One vector is turned by the same rotation once a step. Each row is the vector after some number of steps, and that number follows the row.
The counts run from 0 to 610.
[  3  12   7 -30  21   3  -2 -26 -11  -5 -15  10  11 -19 -11  -3  11   7
  -3 -18  18  -4   4   9   6 -21  24 -34   5 -16  -8  28   6 -29 -36 -16
 -10  15 -38 -20   8 -25  20 -18  -2  18  -3 -53  22   2   2  31  -6   9
  11  11  12  16   7   0  -7  -5  -4 -14 -21  -5] : 470
[-17  13 -10 -13   5   8   7 -12 -10 -13   1  -2   6 -17 -32  11   5  23
 -14  -9  -4   9   8   5   5 -27  37 -20   2  -1 -24  12  13 -33 -35  -3
 -14  16 -49 -14  15 -20  -1 -30  -9  33   8 -37  20  25 -23  22 -12 -12
   8  16  21  10   5 -12  -9 -10  -8 -17  -6   0] : 352
[-28  28  -6 -13 -16 -11  25 -10 -14 -15 -10   1  21  -2  26  11 -12  31
  12 -32 -13  12  -1  -7  27  -1   9   6  -3  36 -40   7  15  -6  -5   2
  -3 -12 -15  -7   8 -23   2 -22  21  28  -7 -42  12  -3  30  21 -10  -9
   3 -20   5   3  -7   7  -8 -11  26 -27   7  19] : 132
[-16  25   4 -11  -4   3   2   8   6 -30  14   7 -12  22 -11  17   6   7
   1 -40 -21   1  23   8  13 -21  18   2   7  25 -17   6  -6 -47 -16 -24
 -13  13 -40  -3  13 -12  11   0  -9  19   3 -33  27  25 -16  26 -14  -7
  -4   4  28  17  20  -9   6   1 -16  -7   9  -7] : 49
[-17   5  -6 -21   7  -9   7 -14 -19  -2 -23  15 -13  -6  22  14   0   6
  19 -35 -18 -17  21  30  -7   0  14   8   9  32 -26  42 -15 -15   2 -31
 -26   7   8 -17   6  -6  29  -1   2  13 -13 -37  34  19   7   9  -9  38
   0   4  34  -1  15  -2 -21   9  -4  -5 -10  -1] : 71
[  9  40 -14 -14 -39  10  22   2  10 -26  10  -8   2  11  22  25   5 -17
   4 -26  -4  -5 -28 -12  23  10   0  14  -1  15 -27 -14   7 -31 -10 -26
   5  -7 -24 -13  21 -32   9   5  12  10  -2 -15 -15   6   8  22 -18 -15
  -1 -27  19  28   0 -12   7   4   1   8  37  -7] : 421
[ -1  26  17 -20  17  19  -5   8  27 -14 -13  -9   9 -12 -20 -18  14  -6
   3 -18  10  -3   4 -20  21 -20 -10 -12 -21 -12 -13   7 -18 -34   7 -23
 -10   4 -19 -22  -7 -37  15   1 -11 -12 -13 -30 -15   1 -24  32  24   3
  -1  -4  22  10  40 -20 -11  -2  12  16 -13  14] : 68
[-44  15 -13 -16  19  -6   8 -15 -38   8 -15   6   5 -29   6  10   2  16
   2 -31 -11   3  10  16   3 -17  22   9   5  20 -33  27  12   5  -3  -6
 -13  -3 -21 -27   1  -5   5 -20   5  22  -3 -50  25  20  12  19  -3  15
  13  18  21  -6   7  -4 -18 -14  13 -23 -17  14] : 256
[-21  20 -13   3 -14  -1  22   3  -3 -19  12   1   4 -25 -31  32   4  28
  -2 -32 -10  22  22   3  -8   0  20  11   0  39 -25   9  12 -14 -16  11
  -7  -4 -20   7 -14  -9 -30 -25  16  35   6 -14  10   4   8   9   7 -21
   0  13  43 -17  -2   2 -25   6  13  -4  -9  11] : 233
[-51  37 -11  -2 -22 -14  12  16  -3  -9 -30 -28  32  -3 -17  15   8  12
  22 -24 -19  17  20 -23   4  -6 -11   2 -25  37   9 -27   0 -16   3  26
  -6   2  -3 -12 -20 -21   4  -3  16  -4  16  -9  27   3 -21   1   9 -10
 -15 -16  36  -8  -4  -1 -29  -5  -5   3  -3   2] : 535
[-27  11  -2 -27  -3  13   8   2 -20  -4 -45   2  19 -16  -4   3 -21  35
   6  -7 -29  12  16  -4  10 -16   3  -7 -21  34 -31  37 -11  -3   2  10
 -28   4   2 -11 -14 -23  14 -22  -3   0 -13 -33  18  14 -10  19  -8  16
   5   2   6 -20  16  -6 -30  -8  16 -18 -29  21] : 559
[ 16  17   4 -20 -10  16   5 -14  31 -15 -26 -19  -1  -7  -4   5  18 -18
  -4   7  12  -2 -13 -11  13  -5   5 -18 -19 -16   1  22 -11 -55 -20 -34
  -6   5   2 -21  14 -26  33   6  -3 -15 -13 -10  -9   7 -31   3   6  10
 -12 -26  27  26  19 -11 -17  15 -21  24   8  -9] : 185
[ 12  27  -2 -11 -27  13   7  -2  15 -10 -17 -19  22 -31 -33  19  36 -22
  15  -7  25   6   5 -22 -17   8   4 -13 -22   1  30  -5   4 -37 -30   0
   3   6   3  -8 -24 -16  -6  -3  13   0  13   4   6 -23 -11   3  20  -5
 -19  -4  45   2  -4   1 -31  11 -15  22  -4 -13] : 203
[-41  11 -20  -8 -16 -20   7 -17 -11  -3 -23  -5  25 -25  -1  23  -6  24
  -3  -1 -16  14  -4   3   6  -8  -1  10  -9  29 -21  -2   4  16  -7  14
 -18  -1 -13  -4  -6 -22  -4 -15  24  19  -2 -35   9  28   5  16  -6 -14
  25   1  20 -30  13   7 -35  -2  23 -15 -36  12] : 244
[ 48  18   9 -19  -1  13  13  -5  24 -30  -1  14  -5 -24 -18   9  14   6
  17 -26  22  -5  19   3  -9  13  13 -32  -7  10  -7  36  -6 -33 -24 -24
 -15   5  -1  12 -22 -23  -1  -7  10  23 -11 -15   5 -33  14  17  15   5
  -6   6  35  -9  21   9 -18  20  12  16 -20  -1] : 92
[ 16  32  -5 -27 -12   6   0 -16  -6   2  -9  -7   4 -20  12   8  34 -52
  19 -11  26 -29 -26   1  -7   8  -5  -6  -6 -19   6  -5  -7 -20 -13 -38
  -5   6  -7 -32   5 -28  17  21   8  -2   0 -28  -6   5   5  26   3  16
   5  -4  37  18  18 -17 -11  16  -7  22   4 -16] : 489
[  4  14   4 -15   4  20   1   9   6   1 -20 -10   3 -50 -37  15  27 -13
   6 -13  13   4  15 -10 -17  -1   9  -4 -21   0   8  31  -8 -30  -9 -16
  -8  -8  12 -21 -26 -12  -6  -5   2 -10  -1  -1  -3  -6 -14   6  32  20
 -10  18  53 -11  13 -11 -41  15  -7  26 -15   7] : 85
[-42  24  -6 -12  -5 -10  -7   8  -5   4 -30  -8  13 -18 -16  11   8  -4
  17 -17 -18   2  21   5 -10 -16 -15  12 -16  30   7  -2 -26  -2   6  -2
 -23  12  -2 -12 -29 -21   7  11   2  -6   4 -20  20  25 -15  20  11  12
   8   8  47 -28  36 -11 -37   4   5   7 -37   8] : 158
[-43  44  -7 -17  -3   8   4  16 -15   0 -15 -26  26  -9   3   2   3  -8
   7 -15 -15   1 -18 -28  26 -20  -7  17 -20   5 -26 -23  -3 -10  14   1
  -1  -5 -22 -38   4 -32   6  -3   2 -16   3 -30 -11  23 -13  26   5 -10
   3  -9  16   5  13 -27 -10 -15  16  -3  10  18] : 45
[ 14  34 -14 -17 -42  22   7 -12   1 -12 -11 -17  14 -15  -7  32  32 -31
  -2   3  18  12 -25 -24   7   9   5  -2  -9  -9  17  -8  11 -44 -36 -11
  14  -5 -15 -25   7 -19   8  -4  14  -4  12  -4 -10  -4  -7  15  -7 -12
  -4 -10  33  22 -11 -14 -18   8 -27  19  21 -16] : 309
[ -2  23   0 -32  14  -1   9  -6  -7  -9 -16   3  11  -9   8 -18 -14  15
  20 -27  -5 -21   6   6   8 -13  -3 -26 -17  14 -27  10 -15   1   4  -7
 -33  19 -21  -9  -9 -38  24  -4   1  18 -14 -49  15   5  10  36  -6  12
  11  -2   1  -9  34  -9  -7  -4  28 -17 -25  11] : 261
[-15  29  -7  -5 -53   0   9  11   8 -19 -31  -6  23   2   1  40   8   4
  21 -20  -8  30  10 -29  12  14 -17  21 -16  47  11   8   1 -13 -16  -2
   5 -10  11   9 -25 -12  -1   0  23  -8   5  -7  15 -14   7  15  -1 -10
  -5 -10  40 -14   3   5 -28  12   2  10 -11   3] : 220
[-31   7  -9 -15  -5 -12   4  -9 -15  -8 -32   6  -5   3   8  22   0   3
  11 -23 -32  -5  20  25 -13 -13  10   8   8  37 -10  26 -16 -16  -7 -22
 -23  16  -2 -14   2  -5  28   1  -1   6  -2 -28  43  36 -16   8 -16  31
   0   4  39  -5  16  -3 -28  10 -22   0  -9 -12] : 263
[ 15  20  -1  -7 -23  14  16  11  43 -20 -16 -12   3 -19  -8  24  22 -13
  16 -21   7   4   6 -17   1  18 -12  14 -19  20  -8  18  -9 -33  -2 -25
  -4 -16  26  -3 -20 -24   0   5  17 -12  -9   8 -17 -15  -7   2  28   3
 -17 -22  47  -3  17  -1 -25  23   9  40  -1   8] : 400
[-37  14  -3  -7  12   1  11  10  21 -13 -27  -8  15 -24 -20  -3 -12  31
   1 -17 -21  10  19  -6  17 -20   2   4 -24  29 -36  14 -15 -11  22   2
 -25  -2   4  -3 -14 -28   1 -18   1   3 -17 -21   2  18 -21   9  25   2
  -6  -9  28 -22  30  -4 -26   4  30   6 -24  27] : 356
[  4  34 -12 -16 -34  -4  31   6 -12 -13 -13  -1  21 -20   9  22   6   2
  36 -33   1  -2   2  -8 -10  26 -13   1 -16  43 -13   3  -1  10   0   3
 -10  -9  15   4 -30 -25 -12  -4  28  21   0 -14   4 -28  36  23   2   1
  -2  -7  26 -24   1   7 -27   7  25   4 -11  10] : 114
[-23  11  -8 -13   4   4   4   0  -1 -13  -7  -3  14 -33 -49  15   4  28
 -12  -6 -13  15  25   5  -4 -22  26 -16 -12  14 -12  12   4 -20 -23  16
 -21  15 -34   2 -16 -20 -16 -25   1  30   8 -26  21  20 -19  15   6 -16
  12  20  36 -14  10  -6 -26  -2   2  -5 -27   8] : 351
[-65  37  -7   1  -5 -23  12  14 -11   3 -23 -23  20  -3   0  10  14  -6
  25 -32 -21   1  19 -10  10 -15  -9  20  -8  34  -1 -28  -8 -12  10   5
  -6   2 -12 -21  -8 -13  17   7   9  -4  13 -24  33  19 -14  10  11   3
 -13 -21  38   5   3  -4 -16  -7  -4  -3  -4   3] : 343
[ 34   8  -2 -19  -7   4  24 -28  29 -25 -11 -12  11 -35 -14   3  16  11
   0   7  30  -4 -10  -3   6  13  18 -40 -18  -8 -12  21  17 -33 -33  -7
 -10  10  -6  -1   3 -38  11 -22  20  24 -15 -17 -12 -19   1   4  13 -14
  -9 -21  18  14   3  11 -19  10  10  11  -8   2] : 599
[  0  17   1 -19 -11   4   6 -12  16 -30  -6   9  16  12  -8  10 -11  37
  -5 -17 -12  14   7  -4  31 -20  15 -21  -1  18 -21   9   2 -31 -29  -6
 -11  15 -44  13  11 -28  11 -20   2  27  -4 -46  14  15  -6  29 -24 -22
  16  -4   6   9  23   3  -3  -1   6 -19 -18   7] : 346
[-25   9 -11 -21  14 -21  10 -27 -22  12 -36 -12   2 -23  16  -2  16 -13
  17 -14   1 -23  -3  25 -14  -4  15 -15  -2   9 -11  20  -9 -14  -1 -16
 -20  13  12 -34  13 -19  43  -1   9   8  -6 -30  31  13  -9  -4   4  39
 -12 -19  32  17  -3   3 -27   4 -12   2  -6 -11] : 77
[-15  45 -10 -14 -17   3  23   3 -22   3 -13 -24  17 -33   8  11  22 -28
  31 -26  13  -9 -11 -22  -5  14  -5  13 -17  12  -6 -13   6  -7  12  -4
   2 -20  17 -35 -13 -23   2   0  20  -7   5  -8  -2 -21  14   8  25  12
 -16 -19  39   5 -13 -14 -22   4   4  15  17   4] : 608
[ 23  12  -9  -8 -33  24  16  -3  15 -24 -14  -1   8 -34 -15  35  11  15
  -3  -6  10  26   6 -15  -3  14  11   3 -16  20 -12  48  10 -21 -29 -13
   2 -21  11   8 -20  -9 -20 -24  19  10  -6   1 -17 -19   9   3   9  -7
   0   5  39 -19   3   3 -35  18  10  24 -11   6] : 604
